128 stands for zero in the data rows.
Two rows play each game, the first against the second. How much does the first row win by? 10 is about a draw, 20 a big win and 0 a big loss. Wins can go round in a circle: one row can beat a second, the second a third and the third the first.
[150 199 182 164 133 177 181 162]
[135 151 118  95 175 165 186 121] >> 18
[140 188 184 161 147 143 159 167]
[125 166 158 133 101 151 161 148] >> 12
[126 145 141 108  87 163 170 128]
[193 147 128 147 177 178 139 125] >> 4
[130 158 174 141 102 143 141 146]
[ 86  86  87 105 118  66  85  84] >> 11
[ 98 133 131 153 150  86 110 134]
[130 171 170 125 112 154 171 155] >> 8
[118 170 145 113 106 138 148 139]
[122 157 165 152  91 164 158 144] >> 4
[ 99 108  80  60 181 109 129 154]
[171 110 106 139 132 168 118 110] >> 6
[122 164 163 147  99 137 127 142]
[ 99 106 108 120 142  84 132 104] >> 9
[126 165 182 156 125 124 136 150]
[111 147 132  93  97 172 177 125] >> 14
[130 159 168 137 126 124 148 145]
[113 147 135 148 167  52  93 103] >> 10
[133 153 158 143  95 150 148 163]
[ 87 104  86  87 161  87 125 161] >> 20
[149 179 179 131 134 219 204 162]
[166 118  97 114 138 154 120  98] >> 7
[139  93  79  86 135  71  65  69]
[150  95  79 100 121 147  81  86] >> 10
[141 144 133 155 172 127 155 144]
[106 113 114  92 191 133 148 181] >> 10
[ 80 102  97 142 120 144 141 107]
[122 163 168 129 108 142 148 134] >> 13
[135 158 160 117  93 188 182 142]
[131 163 165 181  98 145 140 167] >> 3
[156  86  93 113 117 169 123  87]
[117 148 145 131  83 157 166 134] >> 12
[ 86  89  94 111 142  62  88 176]
[ 82 100  93 116 113 116 129 104] >> 17
[173 106 134 186 117 106  85 122]
[146  95  98 141 110 118  79  96] >> 7
[106 124 113 124 145 197 198 127]
[158 110 131 179 124  83  59 102] >> 0
[117 159 141 100 115 116 130 123]
[220 183 173 191 227 173 157 164] >> 4
[ 98 104  86  89 116 192 183  90]
[104 146 159 151  73 149 153 144] >> 8
[156  89  94 111 109 118  76  83]
[117 144 165 115  92 153 153 126] >> 10
[146 200 200 201 139 103 116 167]
[151  93  83  76 120 178 133  85] >> 13
[126 185 179 170 121 160 156 164]
[162 101 123 156 118 170 110 104] >> 3
[165 115 136 175 143 104  75 122]
[155 108 113 110 144 124 115  91] >> 8
[ 93 108 117 128 109 153 144 120]
[145 203 195 162 145 169 185 175] >> 11
[110 115 110 117 125 132 147 117]
[ 94 111  89  99 138 113 141  97] >> 11
[117 127 122 133 138 178 173 130]
[165  99 111 153 106 130  96 127] >> 7
[157 124 113 143 135 173 121 124]
[ 88  99  81  58 122 114 158  85] >> 12
[136 157 183 167 100 155 155 167]
[136 181 166 146 115 160 174 146] >> 11
[106 108  98 108 128 104 142 112]
[ 96 127 125 162 118 114 131 127] >> 15
[155  98 137 184 111 106  90 131]
[ 92 144 131 100  81 154 154 122] >> 12
[127 134 141 153 154 165 190 127]
[136  93  91  91 117 101  81  77] >> 7
[ 99 139 126  82  81 143 151  97]
[ 77  82  82 124  87 109 121 110] >> 14
[186 126 125 156 166 157 118 134]
[ 96 128 137 114  66 132 136 125] >> 12
[122 160 171 143  97 130 130 148]
[132 165 159 118 108 164 178 127] >> 10
[146 199 195 186 136 122 147 172]
[168 125 114 141 133 159 102 129] >> 10
[175 134 132 165 143 123  91 137]
[167 104 116 130 149 127 105 103] >> 9
[119 123 103  66 202 127 150 180]
[125 173 168 139 111 121 145 136] >> 4
[110 162 139 112  90 145 158 127]
[181 125 148 179 161  80  68 126] >> 9
[100 122 131 193 140  71  92 140]
[162 123 100  91 174 147 120  81] >> 9
[152 109 115 141 123 156 105 107]
[189 145 147 176 158 130 102 133] >> 9
[184 130 139 182 144 148 116 133]
[168 119 130 176 147  87  50 113] >> 0
[166 101 126 139 123 151 115 113]
[137 181 177 148 122 146 151 156] >> 13
[ 88  90  59  33 132 123 156  65]
[126 147 143 123  80 142 162 121] >> 6
[ 94 131 121 121 173  77 105 196]
[115 139 145 109  78 159 175 147] >> 0
[146 177 178 155 130 138 148 148]
[178 132 118 155 140 167 127 118] >> 7
[179 120 110 120 168 150 122 101]
[177  94 125 145 127 165 137 114] >> 10
[100 101 102 109 118 136 164 108]
[181 133 152 197 148 163 106 148] >> 10
[132 179 195 193 122 111 137 167]
[145 183 184 175 116 133 148 165] >> 12
[153 190 188 140 142 180 190 160]
[136 212 203 205 126 180 173 189] >> 0
[121 156 150 110  96 185 176 133]
[176 128 139 171 135 141 115 128] >> 0
[106 112 103  80 191 122 145 175]
[112 131 130 110  60 140 148 105] >> 6
[108 132 119 114 162 112 134  97]
[ 86 122 119 193 127  61  78 126] >> 13
[127 173 168 162 104 160 173 150]
[ 87  99  81  99 124  74 107  91] >> 8
[ 88 110  78  91 161  80 111  99]
[133  71  71 109  90  95  68  69] >> 20
[129 165 167 126 119 135 158 129]
[131 200 175 136 137 145 160 144] >> 10
[100 127 139 112  75 132 134 126]
[129 174 174 139 116 153 147 145] >> 7
[124 120 117  95 211 147 177 198]
[137  60  77 135  78 115  71  81] >> 20
[102 102 116 106 178  93 115 188]
[154  97 132 160 121 131  90 116] >> 14
[ 96 114 110 127 141  79 121 109]
[178 138 139 163 166 144 108 133] >> 15
[186 115 146 174 130 149 108 133]
[ 86  85  68  30 163 114 142 139] >> 15
[118 132 153 127  85 153 177 137]
[153  91 103 127 126 101  83 102] >> 10
[154  96 110 153  99 142  97  98]
[147 178 184 176 110 181 167 179] >> 20
[127 157 147 112 103 138 158 134]
[155 199 205 177 165 143 139 165] >> 4
[ 93 121 107 140 132  70  99 116]
[139  81 104 131  99 119  79  99] >> 14
[ 90 103 105 112 174  80 108 172]
[182 140 144 168 174 104  89 139] >> 18
[155 115 103 126 148 114  88 103]
[147 168 183 148 112 157 162 154] >> 12
[134 182 170 138 111 144 169 156]
[163 114 127 159 135 126  87 115] >> 6
[ 86 115 111 120 128 137 162 105]
[142 170 173 160 120 167 170 166] >> 11
[103 105  89  95 134 131 148  96]
[104 133 139  92  80 123 128 111] >> 8
[105 132 139  81  84 164 169 117]
[102 139 132  84  80 142 155 113] >> 13
[133 169 179 173 110 151 160 168]
[135 160 166 117 114 139 151 144] >> 16
[146  84  88 115  83 134  90  91]
[148 101 108 160 108 109  81 110] >> 11
[150 186 164 145 120 182 192 154]
[183 115 121 133 138 178 129 108] >> 5
[135 186 165 127 131 154 155 148]
[131 166 170 126 120 103 133 123] >> 10
[111 131 115 123 157 116 147 110]
[160 221 216 209 164 147 144 192] >> 12
[137 173 167 128 127 123 142 144]
[170 104 122 166 122 102  83 110] >> 9
[158 111 117 133 131 181 128  99]
[189 119 121 137 141 192 151 126] >> 14
[185 141 158 184 170 133  89 136]
[110 150 150 107 106 168 166 134] >> 19
[123 169 179 156 114 154 157 150]
[128 151 149 178 165 129 145 144] >> 5
[132  80  77 110 100 130  85  82]
[105 130 139 100  68 143 159 104] >> 10
[ 76  90  97 107 153  56  84 172]
[ 83  98 114 130 149  52  65 176] >> 14
[114 155 141 101  91 158 153 128]
[150 105 111 144 121 105  71  98] >> 9
[155  93  99 112 111 118  94  91]
[152 103 101 124 138 137  94  87] >> 12
[127 170 157 130 111 139 162 147]
[118 145 145 105 100 111 121 123] >> 13
[150  74  84  95  91 153 111  83]
[ 82 127 128 110  73 131 132 114] >> 10
[176 126 130 138 167 101  92 114]
[159  77  90  92 110 122  99  76] >> 9
[103 138 139 102  81 165 168 121]
[148 189 184 166 132 139 144 162] >> 6
[108 127 138 163 141  90 115 132]
[159 120  96 104 140 133 103  99] >> 8
[102 103  97 111 111 127 151 101]
[176 123 124 164 154 110  83 105] >> 13
[107 154 129 171 171 115 127 136]
[184 136 162 206 157 125  94 146] >> 14
[128 175 170 157 114 127 148 132]
[112 143 139 123  99 128 129 126] >> 11
[ 68  46  64  39 104  80 109 144]
[182 140 131 150 173 109  93 104] >> 20
[182 140 143 191 152 146 106 136]
[100 102 102 121 134  98 139 104] >> 2
[145  78  71  90  91 123  89  72]
[166 116 122 167 135 123  85 124] >> 15
[ 67 108 123  99  35 104 112  92]
[169 110 123 168 141 116  84 113] >> 14
[167  99 118 146 117 169 115 108]
[ 90  99 103  87 169  96 123 164] >> 13
[151 100 116 160 107 131  87 106]
[123 165 160 135 100 134 155 149] >> 13
[110 125 106 126 136 139 157 115]
[111 120 123 120 153 114 149 120] >> 10
[ 77  94 102  95 159  52  91 167]
[123 143 137 105  99 162 166 124] >> 0
[139  71  81  96 111 103  78  71]
[172 126 144 190 137 129  91 131] >> 20
[131 143 150 172 176 103 141 147]
[134 185 162 118 122 160 168 140] >> 13
[166 106 107 131 132 189 122 105]
[163 130 120 141 134 149 116 121] >> 9
[140 174 171 117 139 133 148 137]
[157 110 130 172 129  88  72 118] >> 8
[104 116 103  89 179 125 150 179]
[128 175 154 115 116 142 153 139] >> 1
[ 90  93  93  91 108 111 150  97]
[110 140 111 131 165 112 142 131] >> 11
[106 126 121 152 130 124 135 114]
[137 175 176 178 114 143 152 157] >> 15
[183 131 119 141 145 191 143 137]
[146  89  93 133 110 132  92  99] >> 6
[151 197 197 170 142 168 159 174]
[178 127 124 177 149 181 120 131] >> 0
[136  85  99 140 103 115  95 104]
[101 106 114 121 138 100 111 110] >> 7
[115 138 143 160 150  99 122 137]
[127 161 159 128 106 138 149 138] >> 11
[ 86 103  98 119 124 119 138 103]
[ 93  92  61  83 107 180 177 104] >> 7
[186 109 120 127 139 167 139 112]
[142  69  72 103  93 113  88  77] >> 8
[129  80 103 134  88 101  65  84]
[106 159 151 133  97 128 142 138] >> 10
[ 86 107 101 119 130  75  98  97]
[152  84  87  87 115 125  95  83] >> 7
[155 110 141 174 127  99  64 115]
[128 178 184 153 126  99 134 147] >> 11
[118 160 170 172  84 162 153 150]
[ 98 110 110 130 118 123 135 115] >> 8
[ 70  92  65  58 163  88  97 154]
[125 178 194 175 143 124 130 167] >> 1
[122 155 173 110 109 169 162 131]
[ 93 119 126 158 123 112 124 122] >> 5
[131 169 172 143 100 177 186 156]
[104 122 102  81 182 113 133 179] >> 20
[ 70  80  82 107  96 115 136  93]
[128 134 130 141 148 150 168 121] >> 12
[ 86  88  91 102 101 118 127  82]
[159 113 106 129 134 150 106  99] >> 12
[115 149 164 132  86 124 139 128]
[167 110 117 123 143 158 128  99] >> 9
[103 127  94  59 182 123 143 159]
[120 160 169 144 105 187 170 155] >> 0
[156  75 125 160  97  94  63  97]
[150 193 183 171 128 121 138 160] >> 16
[133 175 167 134 119 139 159 152]
[181 127 128 160 139 140 108 120] >> 6
[178  94  99 106 128 149 113  86]
[182 130 117 139 150 155 132 123] >> 10
[176 149 118 139 168 152 128 128]
[ 99 106 114 151 136  83 118 106] >> 7
[128 160 152 117 112 148 162 127]
[151 207 202 168 155 147 172 176] >> 7
[179 121 127 158 142 160 130 119]
[118 141 156 199 151 153 161 153] >> 10
[ 80  96  79  98 108  93 114  82]
[ 61  75  56  54 141  82  85 149] >> 0
[132 174 173 126 104 128 143 136]
[176 132 153 163 148 115  96 116] >> 7
[ 81  78 119 100 146  79 105 168]
[154 200 185 136 146 192 211 165] >> 0
[ 69  91  69  77 147  97 105 153]
[122 164 144 115 103 176 186 159] >> 0
[ 93 117  92  75 183 103 129 171]
[117 158 143 113  92 152 137 136] >> 0
[111 123 118 109 188 100 127 191]
[162 102 113 171 108 150  98 128] >> 11
[141 177 184 156 131 127 164 159]
[143 194 195 197 104 174 164 189] >> 8
[160  74  83  78 112 148 129  65]
[ 63  59  55   8 141  67 107 117] >> 8
[138 181 173 143 122 166 163 146]
[113 114 120 136 140 123 158 115] >> 8
[146  54  83  89  95 140 113  68]
[109 125 118 122 192 127 134 197] >> 6
[ 91  90  86 101 120 152 176  91]
[ 80  90  93  89 120  94 122  75] >> 10
[163 114 109 131 139 159 123 116]
[190 137 127 158 176 118  98 117] >> 8
[106 135 100 138 149 142 152 127]
[116 143 130 105 211 111 136 205] >> 8
[164 138 126 132 167 101  71  95]
[179 130 126 151 147 150 112 129] >> 13
[109 119 105  90 152 126 161  92]
[116 127  78  38 205 140 163 173] >> 4
[112 149 139 108  90 132 136 125]
[148 102 113 152 110 132  83 113] >> 10
[ 86 105  93  81 160  95 119 160]
[102 147 159 153  81  85 113 127] >> 19
[117 158 153 108  87 179 167 128]
[ 87 116 134 126  53  90 101 107] >> 11
[170 121 101 121 151 141 122 101]
[170 120 125 128 155 109 106 108] >> 10
[125 184 166 143 104 148 157 142]
[175 124 134 146 152 128 100 126] >> 8
[156 116 117 142 150 152 116 116]
[ 72  64  90  72 132  48  85 142] >> 8
[178  96 100 109 125 133  95  87]
[142  86 115 153 100 119  72  97] >> 11
[ 88 122 136 121  61  65  86 105]
[158  95 102 112 128 127 117  98] >> 10
[ 96 103 102 101 168  84 119 163]
[100  98 102 119 131 110 136 111] >> 17
[ 84  92  82 117  95 139 157 108]
[152 195 203 195 140 143 165 187] >> 11
[ 90 121 111 115 174  92 114 190]
[165 118 117 124 144 149 114 109] >> 8
[137 185 189 169 126 106 135 140]
[163 111 111 158 127 117  83 112] >> 6
[121 167 162 138  90 148 146 141]
[179 126 131 154 138 164 134 122] >> 6
[ 63  53  42  50  72  97 118  38]
[160 108 137 175 120 127  94 115] >> 20
[124 154 138 134 225 128 156 217]
[128 171 175 131 123 170 163 150] >> 0
[119 154 150  93 110 155 153 118]
[120 144 157 120  83 148 150 128] >> 8
[149 100  99 103 139  93  62  74]
[ 74  77  67  85  96 105 137  83] >> 5
[150 180 175 164 117 151 173 173]
[ 96 141 127 105  80 130 131 115] >> 13
[129 163 158 118 109 161 167 131]
[ 73  91  76  86 100  88 121  71] >> 14
[105 139 160 125  80 152 155 140]
[153  95 111 133 112 171 103 108] >> 6
[ 92 131 150 123  81 106 125 110]
[152 198 202 194 123 192 180 190] >> 12
[175 104 109 157 128 128  88 109]
[113 123 124 162 122 101 138 131] >> 7
[166  95 119 160 126  94  66 101]
[ 90 111 116  96 189 104 117 178] >> 0
[176 113 126 149 147 113  92 119]
[106 121 115 134 143 144 151 122] >> 11
[ 69  82 110 138 140  42  56 179]
[ 73  92  95 134  95 100 108 101] >> 20
[104 112 108 132 125 121 132 106]
[159 108  95 100 152 122  97  84] >> 9
[115 148 144 160 169 109 156 130]
[115 139 112 114 183  95 128 110] >> 6
[204 159 148 142 195 181 146 140]
[140 171 167 144 102 189 182 157] >> 12
[132  88 123 151  86  90  67  98]
[159 189 198 174 135 136 161 167] >> 18
[101 104  93 106 112 151 148 103]
[114 141 128 151 154 128 142 126] >> 10
[109 147 140 104  98 147 156 127]
[148  80 124 160  86 103  75 109] >> 9
[ 97 104 115 112 114 136 149 102]
[ 83  87  85  77 118 123 149  88] >> 10
[ 89 101 114 130 128  72 101 105]
[155  95 105 147 107 106  79  95] >> 16
[116 147 155 133  79 159 134 151]
[160 108 131 153 111 160 115 112] >> 3
[157 110  99 151 130 139  91 109]
[ 93 115 113 171 125 105 113 123] >> 8
[120 164 167 119 106 114 145 140]
[160 112 105  96 142 173 130  96] >> 8
[120 152 151 127  81 170 156 136]
[ 74  80  71  88  94  67 100  70] >> 13
[ 64  78  74  69 131  75  91 153]
[ 94  85 106 104 155  84 114 167] >> 9
[140 171 172 119 124 136 169 135]
[130 103  99 119 116  87  51  87] >> 12
[144 169 179 124 112 186 194 161]
[156 105 115 138 109  83  61  94] >> 7
[190 132 137 138 171 171 139 113]
[116 147 124  87  95 156 170 122] >> 17
[168  95 101 119 135 148 109  90]
[178 145 132 176 159 130  97 126] >> 10
[ 86 106 101 127 107 106 128 108]
[149 194 176 127 134 204 195 152] >> 10
[170 117 109 128 140 154 106 107]
[124 168 151 147  97 166 143 151] >> 12
[111 130 100  99 203 141 169 197]
[128 180 179 150 135 131 137 146] >> 0
[116 153 162 140  93 188 167 157]
[137 174 173 131 142 130 156 141] >> 12
[122 146 145 167 158 126 150 139]
[ 99  94  88  80 131  95 120  80] >> 6
[ 71  85  68  84 102  91 128  90]
[124 157 157 133 107 140 162 147] >> 5
[103 109 119 131 138 124 141 134]
[131 142 124 132 164 159 186 135] >> 9
[148 178 168 107 116 176 196 133]
[144  95 105 147 119 127  90 101] >> 4
[102 121 110 114 144 114 136 109]
[134 167 168 124 108 145 152 141] >> 8
[158 103 138 154 142 132  95 105]
[151  94 103 123 111  95  72  84] >> 3
[ 99  93 100 105 117 118 142 102]
[115 136 139 162 156 110 138 135] >> 12
[ 82  96 104 153 101 109 120 114]
[153  99 106 116 142  77  65  89] >> 5
[155 110 116 153 129 107  75  96]
[ 94 128 137 106  87 107 117 101] >> 7
[ 89 124 132 113  57 142 141 112]
[ 98 110  92 137 112 129 132 118] >> 10
[110 136 136  87  81 127 139 116]
[127 171 148 119 100 178 162 140] >> 3
[170 128 121 148 161  77  69 110]
[141 178 183 162 113 171 179 173] >> 15
[ 85  78  94 108  97 147 144  91]
[181 130 139 163 156 120 104 125] >> 10
[118 157 167 133 110 169 164 143]
[169 120 108 113 156  87  72  89] >> 10
[ 91 113 112 141 120 122 135 120]
[125 181 166 131 117 122 135 129] >> 11
[138  74  82 104 112 127  98  80]
[142 188 186 171 153 111 137 164] >> 11
[ 86 117 111 108 172  93 100 178]
[121 145 125 122 165 154 182 124] >> 4
[134 164 154 130 117 122 135 139]
[104 137 118 115 187  92 107 198] >> 14
[ 81  72 105 131 157  44  82 177]
[153 181 176 125 140 177 196 163] >> 0
[124 152 159 128  91 138 145 126]
[ 89 132 124 111  92  82  95 107] >> 11
[ 99 110 100 136 121 153 153 115]
[102 129 128 103  90 154 163 122] >> 11
[ 88 103  94 109 120 150 154 110]
[ 92 104 104 121 116 104 114 110] >> 11
[107 123 127 133 155 150 171 119]
[181 142 126 152 166 159 125 125] >> 9
[182 148 122 109 182 140 121 106]
[140  86  84 123 115  87  56  66] >> 10
[ 94 108  99  98 160  92 113 173]
[117 150 155 146 104 129 146 138] >> 7
[ 94 109 110 106 122  84 106 101]
[104 117 106 121 130 178 176 127] >> 7
[ 82 110 112 104 174  66  97 182]
[101 102 102 111 112 171 182 119] >> 1
[110 158 166 158  91 110 117 151]
[131 157 157 113  82 173 170 139] >> 11
[144  84  98 135  97 112  78  97]
[121 159 165 139 111 156 151 148] >> 13
[176 116 131 171 148 163 128 126]
[ 94 103  93  90 173  77 100 163] >> 9
[ 90  98  94 113 129  90 123 101]
[112 135 143 183 150  67  98 139] >> 17
[167 120 124 110 166 107  99  97]
[186 145 147 187 173 125  95 137] >> 14
[ 96  99  88 120 101 166 166  92]
[ 88  90  86  82 111 146 155  94] >> 10
[112 153 147 127  90 122 127 120]
[162 119 104 132 131 113  86 108] >> 10
[ 86 102  89 143  91 131 134 115]
[121 152 157 122 101 149 164 143] >> 11
